0: tensor([   6,  -48,  -55,   27,   27,  -51,   11,   44,  -61,   -2,  -61,   30,  -86,  -15,  -40,   -2,   26,  -31,    6, -101,  -44,    0,   57,   28])
1: tensor([  2,  24, -58, -10,  40,   7,  38,   8,   6,   2,  42, -45,  -6,   7,  46,   0, -50,  -2,  23,   8,  88,  15, -25,  57])
2: tensor([ 16,  42,  55,  16, -24,  47, -44, -19,  46,  11,   2, -20,  17,  44,  -9,  -5,   1, -14,   0, -13,   2,  -3,  -8, -11])
3: tensor([ 11,  73,  93,  25, -32, 111, -81, -30,  76,  22,  -9, -25,  57,  76, -31, -22,   0, -61,   3, -50,  14, -43,  -5, -62])
4: tensor([-41, -54,  25, -78,  -1,   2,  -4,  64, -22,   2, -38,   2, -18, -14,  -3,  10,   4,   0,   2, -55, -45,   7,  14,  21])
5: tensor([-35,  10,  51, -24, -21,   6,  10, -26,  18, -12,  20,  -5,   6,  10,  -3,  -7,  -6, -14,  -4,  23,  13,  21, -14,  12])
6: tensor([  5,   5,  -1,  -8,  -7,   5,  16,  33, -22, -14,  -9,   1,  12,  -5,  -2,  15,  -4,   4, -48,  42,  -6,  34,  14,  49])
7: tensor([  84,   26,  -39,   61,   12,   54,   10,  -27,   43,   11,   96,  -23,  -90, -120,  102,   39,  -44,  127,  126,  123,  105,   -9,  -16,   39])
8: tensor([   1, -110,  -36,    0,   27,  -79,   13,   25,  -33,   16,   -3,   57,   87,  -40,   29,   19,    2,   48,  -13,   38,    1,  -32,   -6, -103])
9: tensor([-14,  13,  34, -12, -24,  13, -49, -14,  55,   8,  -4, -20,  15,  30,  -6, -12,   2, -21,  43, -13,  10, -24,   1, -45])
10: tensor([ 14,  18,  12,  -1, -18,  10,   9,  20, -18, -10,  -5,   6,  13, -13,  -6,  21,  -2,  17, -47,  29, -26,  24,  19,  30])
11: tensor([  -5, -127,  -40,   18,   52,  -34,   -5,   -6,  -12,   30,   -4,   21,   -2,   -3,   42,   -8,    2,   12,   27,    7,   13,  -36,  -14, -101])
12: tensor([-36,   2,  21, -20, -25,   7,  15, -19,  16, -10,  25,  -8,  37,  18,   8,  -2, -19,  -5,  21,  30,  46,  25, -30,  22])
13: tensor([-23,  61, -55, -31,  42,   4,  33,  67, -26, -13,  -7, -32,  24,  16,  11,   0,  -6, -36,   7, -67,  24,  34, -51,  57])
14: tensor([-32,  -7,   2, -46,  12,   5,  13,  49, -32,  -8, -34,  -9,  10,  -9,  -3,  12,   2,  -5,  -9, -53, -12,  23, -15,  44])
15: tensor([-50,  29,  37, -47,  13,  -6,  12, -13,   5, -17,   3,  -4,  -6,   1, -15,  -7,   4, -20, -21,   2, -29,  21, -14,  36])
16: tensor([-17, -69, -46,  22,  25, -55,  17,  30, -54,   1, -61,  52, -67, -16, -27,  -4,  19,  20,  43, -19, -44,  -1,  33, -25])
17: tensor([-56, -96,  20, -63,   2,   4,  -6,  49, -27,   1, -46,   3, -18,  -6,   0,  17,   4,   5,   1, -63, -24,   9,   9,  26])
18: tensor([-57,  28,  97, -14, -34,  -9, -12, -20,  31, -17,   5,  25, -31, -20, -42, -19,  15,  -7, -73,  24, -74,   8,   1,  -5])
19: tensor([   7, -127,  -48,   14,   72,  -47,  -16,  -52,    5,   44,   22,   20,    1,   -1,  109,  -30,    0,   11,   20,  114,   60,  -86,  -26, -127])
20: tensor([   4,   42,   92,   22,  -74,   96,  -98,  -38,   92,   17,  -11,  -89,   63,  107,  -24,  -48,    0, -113,   20,  -92,   10, -127,    3,  -61])
21: tensor([-127,   -6,   79,  -42,    0,  -66,   12,  -55,    0,  -16,  -11,   78, -101,  -14,  -35,  -76,   77,  -46,  -42,  -22, -127,    1,   14,  -28])
22: tensor([-25, -23, -18,   0,   9, -40,   5,  12, -29,  -9, -38,  39, -75, -17, -46,  -6,  27, -24, -10, -61, -62,   2,  40,   8])
23: tensor([-38, -70, -16, -46,   6, -27,   4,  12, -14,   4, -18,  41, -32, -31,   2,   4,  17,  45,  54,  -2,  -8,  -8,   8, -49])
24: tensor([-16,  35,  79,   4, -37,  62, -52, -39,  81,  10,  -3, -40,  45,  76, -37, -28,  14, -80,   3, -27,  -9, -90,   6, -66])
25: tensor([ 22, -14, -11,   7,  -4, -32,  23, 102, -86, -15, -17,  68,  77, -52,  15,  87,   0, 104, -69,  41, -53,  23,  37,  51])
26: tensor([-70,  32, -61, -59,  42, -13,  27,  36, -25, -19,  -1, -18,  22,  10,   7,  -4, -11, -44,  29, -28,  27,  21, -18,  91])
27: tensor([-44, -42,   2, -34,   0,  -5,  -2,  48, -25,   0, -47,   9, -53, -16, -11,  11,   8,   1,  10, -38, -68,  -2,  43,  10])
28: tensor([  1,   9,   3, -11, -17,   8,  28,  26, -32,  -9,  -8,   1,  14,   1,  -6,  14,  -2,   2, -28,  40,  -7,  48,  22,  50])
29: tensor([-23, -21,   3, -18,  -5,  23,   2, -15,  16,   3,   6,  -7, -20,  -5,  17,  -3, -16,  19,  38,  28,  57,   5,  -9,  -4])
30: tensor([  23, -113,  -42,   43,   33,  -34,   -5,  -26,    1,   25,   14,   15,    8,    8,   34,  -15,    0,    8,   18,   17,   26,  -32,  -15, -105])
31: tensor([ 21, -14, -22,  29,  15, -22,  23,  45, -51, -10, -47,  20, -40,  -6,  -5,   6,   2, -30, -32, -12, -26,  28,  25,  40])
32: tensor([  0,  68, -53, -20,  20,   8,  41,  46, -32,  -9,  -9, -44,  53,  16,  -1,   2,   2, -21, -20, -65,  18,  40, -56,  39])
33: tensor([120,  13, -54,  46,  21,  37,  19, -26,  34,  16,  96, -38, -59, -76,  71,  23, -62, 103,  92, 102, 127,   8, -13,  62])
34: tensor([  43,  -92, -114,  127,   62,  -55,   46,   63,  -90,   -6, -127,   87, -127,  -22,  -73,  -13,   36,  -57,  -13, -108, -118,   33,  105,   45])
35: tensor([  59,   22,  -14,    5,   -2,   -8,   11,   26,  -59,   -9,  -17,   52,  127,  -56,    1,   78,    5,   51, -111,    4,  -50,   10,   20,   57])
36: tensor([-41,  31,  81, -28, -19, -11, -10, -42,  17, -19,  10,  32, -36, -17, -39, -18,  16,  -5, -38,  16, -71,  13,   1,  -7])
37: tensor([  4,  23,  38,  -1, -25,  36,  -7, -26,  22,   1,  12, -19,  18,  16,  -4,  -5,  -6, -11,  -1,   1,  23,  18, -18,   2])
38: tensor([ 28,  51,  33,   8, -35,  30, -20, -13,  26,   5,   4, -19,   6,  16, -18,  -1,  -2, -11,  -7, -13,   0,  10,  -1,   1])
39: tensor([  4,   6,  -9,   9, -14, -24,  -4, -21,   6,   1,   4,   3,  14,   5,   2,  -3,   5,   4,   8,   0,   5,  -8,   5, -43])
40: tensor([   1,  -90,  -18,    8,   15,  -53,   -4,  -20,    5,   23,   11,   13,    4,    0,   17,  -12,    0,   10,   35,   27,   20,  -33,  -26, -127])
41: tensor([-106,   16,   85,  -23,  -12,  -36,   -1,  -40,   18,  -22,   -1,   56,  -58,  -16,  -50,  -45,   50,  -19,  -34,    3,  -90,    2,    7,  -11])
42: tensor([-53, -31,  24, -57,  -3,   4,  -4,  36, -23,   2, -47,  15, -13, -19,  -1,  15,   5,  10,   3, -54, -39,   7,  12,   6])
43: tensor([-54, -71,  -8, -30,   1, -38,   4,   7, -23,   5, -30,  37, -49, -16,   5,   2,  15,  49,  70,   3,  -4,  -7,   6, -59])
44: tensor([ 53,  69,  -3,  47, -38,   0, -28, -53,  11,  -5,  -1,  -4,  26,  36, -37,  -4,  16, -34, -34, -19, -62,  19,  36,  31])
45: tensor([-32,  32,  64, -15, -30,   2, -10, -26,  30, -13,   5,   3, -31, -12, -23,  -6,   2,   1, -31,  13, -30,  38,  -4,   9])
46: tensor([  22,   -4,   -1,    6,  -16,   -3,   23,   56,  -77,   -8,  -17,   27,   42,  -34,    3,   72,   -5,   47, -113,   31,  -45,   37,   43,   36])
47: tensor([-41,  35, -46, -50,  29,  -2,  50,  43, -31, -20,  -6, -33,  54,  17,   1,   1,  -2, -36, -26, -31,  21,  35, -53,  53])
48: tensor([   6,   80,  114,   14,  -58,   91,  -98,  -44,   75,   23,  -12,  -70,   49,  107,  -17,  -28,    8,  -88,    9,  -61,   19, -120,    2, -105])
49: tensor([  6,  65, -40, -14,  38,   8,  37,  55, -28, -18, -12, -37,  37,  21,  -3,   3,  -1, -27,  -9, -78,  16,  31, -26,  52])
50: tensor([-33,   4,  28, -11, -11,  16,  18, -27,  20, -11,  32, -20,  22,  23,  14,  -3, -21,  -7,  22,  23,  77,  21, -36,  15])
51: tensor([  2,  53, -49, -16,  19,  13,  25,  56, -31, -21, -10, -42,  37,  12,  -1,   3,  -2, -24, -14, -91,  21,  34, -37,  42])
52: tensor([ 16,   6,   1,   3,  -2,  29,  10, -22,   9,   1,  41, -42, -37,   4,  38,  -1, -56,  28,  14,  52,  81,  14,  -7,  21])
53: tensor([  86,    3,  -33,   56,   20,   50,    8,  -37,   57,   30,   88, -116,  -95,    6,  114,   -5,  -92,   37,  113,   68,  127,   -8,  -25,   35])
54: tensor([ 127,   16, -123,   59,   43,   20,   12,  -61,   63,   40,  120,  -33, -127,  -97,  127,   30, -105,  127,  113,  110,  127,   -9,  -29,   52])
55: tensor([ 20,  61,  62,  12, -45,  62, -91, -25,  94,   8,  -6, -41,  37,  55, -24, -15,   0, -50,  14, -40,   9, -31,   2, -30])
56: tensor([-11,   6,  32, -12, -16,  -9,  13,  13, -26, -15,  -2,  31,   5, -21, -17,  20,   8,  18, -61,  47, -41,  23,  19,  30])
57: tensor([  32,   -3,  -10,   -8,    5,  -20,   31,   49,  -39,   -7,  -28,   43,  127,  -41,    2,   82,    1,   89, -120,   28,  -33,   12,   20,   78])
58: tensor([ 15,  37,  -4,   8, -28,  -4,  -7,   0,  -1,  -2, -14,  -4,  -4,  16, -25,  -1,  15, -27, -14, -35, -47,  13,  31,  14])
59: tensor([  4,   2,   2, -10, -14,   7,  14,  32, -33,  -6,  -9,   0,  12,   1,  -3,  20,  -6,   2, -31,  55,  -4,  33,   6,  51])
60: tensor([-10,   4,   7,  10,  -3, -20,   6,  -9, -17, -10, -35,  16, -44, -13, -43,  -8,  13, -24, -25, -22, -62,   8,   7,  17])
61: tensor([  3,   5,  -5,   1,  -8, -12,   4,  22, -28,  -3, -34,   2, -58,  -4, -23,   0,  11, -19,   2, -47, -39,   3,  29,  17])
62: tensor([ 47,   5, -20,  13,  10,  37,  10, -29,  35,   7,  84, -55, -28,   9,  45,  -4, -58,  18,  48,  57, 105,   9, -31,  24])
63: tensor([-14,   9,  18, -15, -14,  25,   8, -27,  22,  -3,  57, -28,   6,  17,  33, -11, -29,   6,  26,  37,  63,   7, -26,   6])
64: tensor([  34,  -15,  -12,   -5,    4,  -46,   32,   99,  -85,  -14,  -25,   97,  127,  -86,   24,   64,    5,  100, -116,   17,  -69,    5,   25,   78])
65: tensor([-48, -83,  -3, -80,   2, -44,  11,   7, -17,  11,  -9,  47, -38, -32,  10,   0,  16,  52,  70,  17,   9, -20,   8, -48])
66: tensor([ 75,  27, -33,  60,   1,  -5, -14,   7,  -9,  -4, -14,  28, 127,  10, -29,  36,  27,   9, -49,  -1, -60, -13,  49,  63])
67: tensor([ 107,  -20,  -40,   12,   51,  -35,   19,   72,  -68,   -1,  -45,   79,  127, -103,   -1,  127,   -4,   92, -127,   15,  -67,  -19,   51,  119])
68: tensor([-38, -58,  -5, -53,   6, -26,   3,  11, -21,   9, -18,  31, -20, -32,   3,   4,  13,  53,  60,  -4,  -7,  -2,   6, -57])
69: tensor([-127,  -15,   67,  -40,    5,  -54,   14,  -38,   -2,  -29,  -11,  108,  -85,  -16,  -37,  -78,  112,  -71,  -38,  -37, -127,   -4,    9,  -47])
70: tensor([-123,   14,   81,  -36,  -14,  -43,    3,  -48,   20,  -21,    0,   45,  -57,  -31,  -55,  -47,   69,  -27,  -63,    1, -104,    0,    3,  -26])
71: tensor([-16,  30,  52, -13, -24,   4,  -7, -31,  23, -13,  12,  -1,  -7,   2, -25,  -5,  -1,  -8, -23,   4, -20,  16,  -6,  15])
72: tensor([  7,  15,  39,  -1, -19,  13,   0, -34,  24,  -1,  34, -47, -39,   4,   8,  -3, -41,  18,  -3,  30,  51,  13, -12,  21])
73: tensor([  90,   16,  -52,   74,   30,   68,   10,  -41,   59,   20,  127,  -59, -127, -122,  127,   35,  -68,  127,  127,  127,  127,  -22,  -20,   38])
74: tensor([  23,    4,  -10,   12,    5,   46,    1,  -39,   46,   14,   91,  -79,  -30,    9,   72,   -7, -103,   45,   82,   79,  114,   -2,  -17,   12])
75: tensor([-14, -51, -29, -12,  14, -25,   6,  19, -35,   3, -56,  23, -88, -26, -16,   4,  20,  -5,  17, -66, -49,   1,  29,   1])
76: tensor([ 127,   18, -123,   76,   66,   75,   14,  -59,   47,   37,   85,  -44, -100, -127,   98,   46,  -98,  127,  127,  127,  127,  -10,  -26,   59])
77: tensor([-33, -48, -13, -40,   8,  -8,  -2,   7, -15,  10, -32,  41, -52, -25,  -3,   7,  18,  44,  50, -13, -12,   3,   6, -52])
78: tensor([-33,   5,  20, -15,  -6,  15,  19, -23,  19,  -4,  51, -16,  14,  15,  14,  -4, -11,  -6,  18,  33,  59,  12, -20,  16])
79: tensor([-69,  26,  13, -43,   4, -10,   5,  -5,  10, -16,   5,  10, -17,  -5, -29, -14,  15, -28, -10,   4, -34,  14, -11,  28])
80: tensor([ -93,   -1,   89,  -43,   -1,  -45,   15,  -22,    4,  -23,  -13,  106, -112,  -13,  -67,  -76,  101,  -48,  -78,  -11, -127,    6,    7,  -20])
81: tensor([-127,   12,   88,  -29,   -9,  -53,    8,  -43,    7,  -21,   -7,  115,  -57,  -20,  -51,  -68,   94,  -24,  -44,   -6, -103,    8,   10,  -29])
82: tensor([ -6,  16,  68,   5, -36,  36, -48, -41,  52,   2,  -1,  -8,  18,  31, -31,  -8,   6, -30, -12, -13, -14, -14,   2, -19])
83: tensor([ 23,  53,  48,   7, -39,  35, -30, -14,  30,   2,   3, -24,  12,  21, -16,  -3,  -3, -22,  -3, -17,   1,   7,  -5,  -6])
84: tensor([ 38,  57, -15,  20, -16,   0,  -3,   4,   0,  -9,  -3,  -5,  49,  42, -28,  -2,  23, -34, -51, -22, -21,  30,  10,  32])
85: tensor([ 38,  65,  -5,  56, -30,  -4, -19, -38,  12,  -3,  -1,  -2,   8,  53, -37,  -3,  17, -34, -46, -24, -38,  22,  41,  35])
86: tensor([  18, -127,  -49,   28,   57,  -42,   -9,  -30,    1,   66,   18,   27,    8,    4,   59,  -36,    5,    9,   50,   61,   45,  -64,  -46, -127])
87: tensor([-37,  25,  37, -26,  -8,  -4,   4, -15,  11, -16,   2,   5, -11,  -3, -34,  -9,  10, -23, -25,  -6, -27,  25, -25,  11])
88: tensor([ -28,  -12,   15,   38,   26,  -68,    8,  -29,  -12,  -19,  -18,   84,  -36,  -31,  -53,  -26,   83,   -4, -126,  -65, -127,  -12,   10,  -64])
89: tensor([ 19,  36,  53,  14, -37,  65, -39, -32,  45,   6,  -1, -52,  21,  48, -14,  -6,   0, -37,   0, -19,   3,  -7,  -1, -10])
90: tensor([ 16, -55, -31,  -8,  29, -41,  27,  31, -35,  11, -19,  52, 127, -45,  24,  68,   2,  98, -91,  21, -18, -23,   4,  28])
91: tensor([  0,  65, -49, -27,  11,  11,  26,  53, -32, -17, -15, -47,  35,  19,  -3,   1,   1, -33, -20, -66,  10,  32, -64,  43])
92: tensor([-38,  27,  45, -22, -37,   2,  -7, -30,  21, -14,   7,  -1, -41,  -5, -33, -10,   1,  -5, -48,  12, -39,  13,  -2,   8])
93: tensor([ -24,   80,  106,   57,  -98,   54, -100,  -22,  127,   34,  -27,  -48,  127,  127,  -42,  -42,   18, -127,  127,  -86,  106, -127,   31, -122])

tensor([-34,  37, -26, -33,  16,   2,   7,  17,  -5,  -9,   2, -18,  16,  13,   2,  -5,  -7, -32,  18, -20,  19,  18, -17,  54]) >> 26
tensor([  5,  28,  68,  14, -31,  76, -44, -41,  80,  17,  26, -67,  51,  86,  -4, -24,  -6, -73,  35, -12,  56, -92,  -3, -61]) >> 24
tensor([   1,  -49,  -39,   28,   25,  -29,   12,   32,  -59,   -2,  -75,   36,  -70,  -12,  -36,    0,    7,  -38,    0, -120,  -75,    0,   59,   20]) >> 0
tensor([  13, -109,  -65,   27,   82,  -73,   -3,  -20,   -2,   52,   23,   37,    5,    8,   61,  -32,    6,   13,   32,   56,   55,  -73,  -30, -127]) >> 86
tensor([  62, -127,  -49,   69,   25,  -35,  -32,  -55,    8,   46,    3,   50,   48,   20,   10,  -27,   23,  -11,  -37,   25,    4,  -17,  -10, -127]) >> 30
tensor([ -8,  16,  35,  -4, -15,  16,  -2, -40,  42,  -3,  45, -29, -35,   3,  10, -12, -42,  22,   9,  68,  48,   6, -18,   3]) >> 72
tensor([ 14, -28, -46,  57,   3, -22,  34,  36, -61,  -8, -57,  28, -47, -12, -25,  16,  10, -31, -41,   3, -53,  38,  53,  44]) >> 31
tensor([ 48,  45, -52,   7,  26,  27,  28,  19,  -9,   5,  19, -76, -11,   5,  47,   0, -21,  19,  51, -15,  70,  25, -45,  41]) >> 1
tensor([-10, -17, -11, -20, -13, -18,  -2,  -5,  -4,   1, -12,  20, -15,  -8,  -9,   0,  16,  15,  25,  -8, -18,   2,  14, -25]) >> 39
tensor([-71,  23,  -1, -47,  20, -15,   7,  -6,  10, -13,   7,  14, -25,  -8, -24, -14,  13, -15,  -2,   5, -31,   9,  -9,  15]) >> 79
tensor([ 31,  22,  -1,   7,   7,  18, -16,  20,   0,  -1, -19,  24, 127, -11,  -9,  64, -12,  42, -29,  13, -15, -26,  13,  25]) >> 66
tensor([ 45,   1, -30,  31,   7,  26,  18,  12,  -6,   5,  19, -19,   8, -33,  47,  32, -37,  64,  -2,  82,  49,  13,  15,  55]) >> 52
tensor([  15,  -47,  -77,  117,   34,  -30,   34,   57,  -68,   -7, -127,   76, -127,  -21,  -52,   -4,   25,  -59,  -62, -100, -127,   69,   73,   22]) >> 34
tensor([ 49,  22, -43,  21,  21,  34,  21, -10,  33,  14,  53, -89, -48,   8,  71,  -2, -57,  14,  68,  24, 100,  10, -35,  33]) >> 62
tensor([-12, -13,   8, -24,  -7,   8,  -6,  18, -13,  -4, -30,  -5,  -6,   1, -12,  11,   4,  -8, -17, -52, -27,  17,  10,  39]) >> 14
tensor([-62,  39, -43, -58,  62,  -8,  33,  48, -41, -19,  -2, -26,  39,  18,   0,  -1, -10, -29,  12, -17,  37,  31, -35,  88]) >> 26
tensor([-63, -31,  17, -34,  -3, -29,  -3, -17,  12,  -6,   7,  32, -24, -17, -18, -13,  19,   7,  -6,  32, -47, -19,  -3, -27]) >> 79
tensor([-29,   6,  29, -22, -26,  11,  17, -26,  12, -11,  31, -14,  33,  20,   6,  -2, -23, -11,  14,  22,  31,  32, -14,  28]) >> 12
tensor([-63, -34,  17, -53,  -3,  -1,  -6,  33, -21,   2, -50,   6, -39, -21,  -6,   9,   7,   1,   3, -40, -44,   0,  12,   8]) >> 42
tensor([  -8,  -26,  -95,  101,   50,  -27,   52,   53,  -69,  -13, -121,   59, -127,  -10,  -47,   -8,   18,  -71,  -59,  -82, -121,   77,   32,   38]) >> 34
tensor([  33,  -65, -114,  127,   50,  -36,   48,   57,  -91,  -12, -127,  110, -127,  -26,  -74,   -8,   31,  -84, -100, -107, -127,  107,   80,   25]) >> 34
tensor([-41,  -8,  57, -30, -23,  21, -54,  17,   3,  15, -29, -34,  17,  38, -24, -15,   5, -57,  43, -63,   7, -66,  29, -39]) >> 9
tensor([ 31, -31, -62,  70,  36, -51,  27,  43, -65,  -6, -72,  44, -62,  -4, -57, -10,  15, -21,  -4, -41, -70,  16,  47,  27]) >> 0
tensor([ -47,  -63, -104,   -8,   85,  -39,   27,    7,  -11,   34,   19,    8,  -63,   -5,   29,  -34,  -23,  -28,  127,   38,  100,  -22,    0,   66]) >> 1
tensor([101,  30, -61,  78,  12,  50, -16, -61,  48,  21,  42, -56, -33,   6,  53,  -2, -36,  58,  54,  55, 106,   9,  -6,  36]) >> 62
tensor([   7, -112,  -65,   31,   48,  -67,   -8,  -31,    2,   51,   31,   45,   12,    3,   64,  -27,    2,   13,   61,   57,   45,  -93,  -47, -127]) >> 86
tensor([-36,  -5,  27, -20,  -8,   9,  -3,  11, -11,  -4, -33,  -5, -11,  -5, -12,  20,   1,  -2, -12, -24, -20,  23,   8,  45]) >> 14
tensor([ 112,  -21,  -36,    2,   36,  -54,   34,   83,  -92,   -8,  -19,   79,  127, -112,   10,  127,   -2,  126, -109,    4,  -74,   -6,   13,   79]) >> 67
tensor([-28,   8,  43, -30, -23,   5,   4, -21,  21, -17,  27,  -7,  14,  16, -12,  -4,  -3, -12, -18,  26,   6,  22, -10,  16]) >> 5
tensor([ -41,  -97,   -6,  -15,   17,  -74,    3,  -25,    7,   14,   12,   34,  -15,   -9,   11,  -21,   10,    8,   17,   32,   -9,  -32,  -20, -127]) >> 40
tensor([ 28,  21,  -3,  11, -17, -18,  14,  57, -53, -12,  -9,  37,  47, -29,   6,  56,  -1,  63, -48,  22, -37,  24,  27,  41]) >> 46
tensor([ 76,  59, -29,  37, -12,  -2, -22, -15,  -9,  -5,  -7,   6,  66,  60, -38,  -4,  38, -26, -59, -39, -51,  38,  19,  21]) >> 84
tensor([ 27,  62,  15,   9, -28,  10,  -4, -15,  15,  -9,   8, -11,  -8,   8, -20,   3,   1,  -1, -17, -19, -14,  14,   9,  21]) >> 38
tensor([ 49,  43,  22,  13, -55,  17,   0, -24,   5,  -7,   7, -11,  -7,  13, -18,   1,  -2,  -2, -18, -10, -11,  31,   4,   9]) >> 38
tensor([-34,  14,  43, -18, -16,   3,   5, -27,  13, -16,  25, -10,   6,   5, -14,  -8, -11, -11, -11,  38,   9,  19, -16,   8]) >> 5
tensor([ -16,   92,  127,   35,  -70,   73, -127,  -24,  123,   25,  -20,  -99,  127,  127,  -54,  -46,   14, -127,  127,  -59,   50, -127,   40,  -48]) >> 93
tensor([ 22,  66,  17,  10, -37,   7,   1, -12,  12, -10,   4, -12,  -5,  13, -11,   2,  -3,  -3, -11, -11,  -4,  14,   1,  14]) >> 38
tensor([-33,  49, -19, -49,  31,  -1,  35,  39, -22, -21,  -3, -31,  57,  13,  -1,   5,  -1, -22, -29, -45,  20,  43, -63,  32]) >> 47
tensor([ 22,  -3,   1,   6, -13,  -5,  27,  56, -51, -11, -10,  30,  66, -29,   9,  50,  -7,  40, -78,  70, -46,  23,  42,  57]) >> 46
tensor([-28, -17,  37, -20, -33,  17, -44,  -6,  23,  12, -15,   4,   7,  15, -18, -12,  11, -29,  85, -28,  14, -39,  25, -70]) >> 9
tensor([  2,  25, -81,  19,  66, -18,  12,  27, -15,  -3,   2,  17,   5,  10, -21, -21,  16, -43,  42, -19,  12,  22,  20,  76]) >> 26
tensor([-47,  -6, -33, -59,  48, -30,  37,  30, -22, -10,  -2,   0,  22,  -3,  10,  -1,  -1,  -6,  28, -10,  34,  11, -23,  36]) >> 26
tensor([-50, -70,  -6, -75,  17, -56,  23,   8, -28,   6,   2,  53, -15, -36,  13,  -3,  10,  47,  53,  54,  13, -36,   0, -74]) >> 65
tensor([  34, -127,  -76,   39,   68,  -56,    8,    4,  -17,   28,    1,   48,  108,  -16,   43,   21,   -2,   40,  -34,   24,   11,  -40,   -7,  -66]) >> 8
tensor([-39, -34,  26, -21,  -3, -33,  -4, -22,   6,  -1,   9,  21, -21, -17,  -6,  -8,   2,   6,   4,  25, -23, -11,  -4, -53]) >> 39
tensor([-48,  16, -20, -18,  29, -21,  14, -10,  12, -15,   8,   0, -54, -14, -11, -18, -14, -16,  43,  13, -13,  15,  12,  73]) >> 79
tensor([ 23,  24,  14,   4, -26,   4,   9,  12, -11, -12,  -3,   6,  26,   2,  -7,  26,  -4,  23, -48,   2, -20,  23,   8,  27]) >> 10
tensor([-40,  33, -43, -50,  24,   0,  47,  43, -33, -23,  -8, -33,  56,  19,   1,   1,  -1, -35, -35, -35,  16,  40, -73,  45]) >> 47
tensor([  70,    3,  -45,   49,   27,   50,    8,   -8,   36,   14,   81,  -12, -101, -127,  101,   40,  -41,  127,  127,  102,   91,  -19,   -9,   36]) >> 7
tensor([-24, -60, -21, -28,  11, -16,   0,  13, -24,   6, -43,  21, -73, -33,  -9,   6,  15,  11,  28, -46, -34,   3,  18, -16]) >> 75
tensor([ 26, -27, -47,  39,  18, -46,  35,  56, -99,  -5, -81,  48,  21, -37, -19,  23,  20,   2, -53, -47, -69,  10,  25,  41]) >> 31
tensor([-53, -64,  -7, -81,  11, -72,  15,   8, -15,   9,  -6,  43, -46, -58,  18,  -2,   7,  40,  58,  21,   1, -18,   2, -86]) >> 65
tensor([ 15,  43,  23,   3, -36,  11,   0, -13,  12, -10,   7, -10,   1,  16, -19,   3,  -2,  -2, -18, -18,  -2,  18,  -2,  17]) >> 38
tensor([-34,  18, -35, -14,  53,   8,   2,  38,   8,   2,   6, -24, -24,  19,   5, -19, -13, -40,  71, -16,  51,  -5,   2,  60]) >> 26
tensor([  15, -127,  -33,   14,   38,  -46,  -36,  -44,   19,   71,   32,   43,    4,   -1,   67,  -40,   -4,   30,   47,   60,   87,  -65,  -36, -127]) >> 86
tensor([-66,  18, -85, -36, 107, -23,  42,  76, -23,  -4,  12, -23, -66,  -1,  19, -29, -22, -41, 111,  -9,  75,   7,   4, 109]) >> 26
tensor([ -1,  29,  20, -23, -24,   9,  -4,   1,  -2,  -4, -23, -11, -14,  11, -16,   8,   0,  -4,  -9, -26, -29,  20,  18,  24]) >> 58
tensor([ 67,  61, -26,  24,  -1,  -5, -20, -17, -10,  -8,  -6,   9,  66,  61, -35,  -6,  37, -35, -54, -33, -51,  30,  14,  37]) >> 84
tensor([-78,  23,  12, -41,  17, -47,  22,  -3,  -8, -28,  -5,  54, -51, -10, -35, -25,  63, -40, -42, -21, -37,  12,  -6,   8]) >> 79
tensor([-24, -39,  -4, -34,   1, -13,   2,  54, -26,   1, -51,  17, -55,  -8, -21,   9,  15, -10,  13, -64, -50,  -1,  42,  11]) >> 27
tensor([-37,  62, -38, -51,  20,   0,  42,  49, -36, -23,  -7, -27,  43,  19,   0,   2,  -1, -36, -24, -30,  17,  41, -52,  70]) >> 47
tensor([ 42, -23, -30,  57,  -5, -38, -12, -33,   5,  10,   3,  17,  18,  30, -20, -14,  31, -13, -11,   2, -24,  -9,  10, -62]) >> 39
tensor([  19,  -37,  -81,   69,   28,  -30,   18,   53,  -44,   -1,  -51,   30,  -88,  -15,  -36,   -1,   30,  -39,    1,  -91, -114,   -2,   72,   22]) >> 0
tensor([-67,  -5, -25, -62,  57, -13,  23,  56, -25,  -8, -10, -19, -19,  -2,  14,  -7, -14, -28,  59, -38,  19,  13,   1,  82]) >> 26
tensor([ 26,  -3,  -1,   4, -10,  -4,  26,  43, -56, -12,  -5,  33,  36, -23,   5,  39,  -6,  37, -75,  64, -42,  33,  28,  55]) >> 46
tensor([ 10,  32,  32,  -1, -27,  24, -15, -22,  27,   2,  17, -20,  11,  16,   0,  -8,  -7,  -9,   6,   9,  27,  12, -20,  -1]) >> 37
tensor([-81,  14, -61, -58,  89, -23,  38,  52, -28, -12,   7, -30, -17,   6,  22, -21, -24, -47,  92, -24,  56,  16,  -7, 116]) >> 26
tensor([ 26,  32,  55,  14, -43,  62, -78, -19,  81,  17,  -9, -78,  52,  62, -25, -10,  -2, -41,   4, -26,  10, -48,   0, -52]) >> 55
tensor([ 127,    1,  -75,   88,   33,   30,    7,  -59,   49,   25,  127, -125, -102,  -25,  127,    3,  -94,   68,   70,   88,  127,   -4,  -54,   50]) >> 53
tensor([-24, -10,  20, -44, -17,   4,  -5,  28, -12,  -2, -36,   0, -27,  -4,  -7,  11,  -1,   5,   5, -49, -20,  11,  14,  20]) >> 42
tensor([  12, -127,  -69,   27,   39,  -61,    0,  -33,    0,   34,   21,   16,   13,   -5,   55,  -33,    5,   20,   51,   60,   35,  -49,  -46, -127]) >> 86
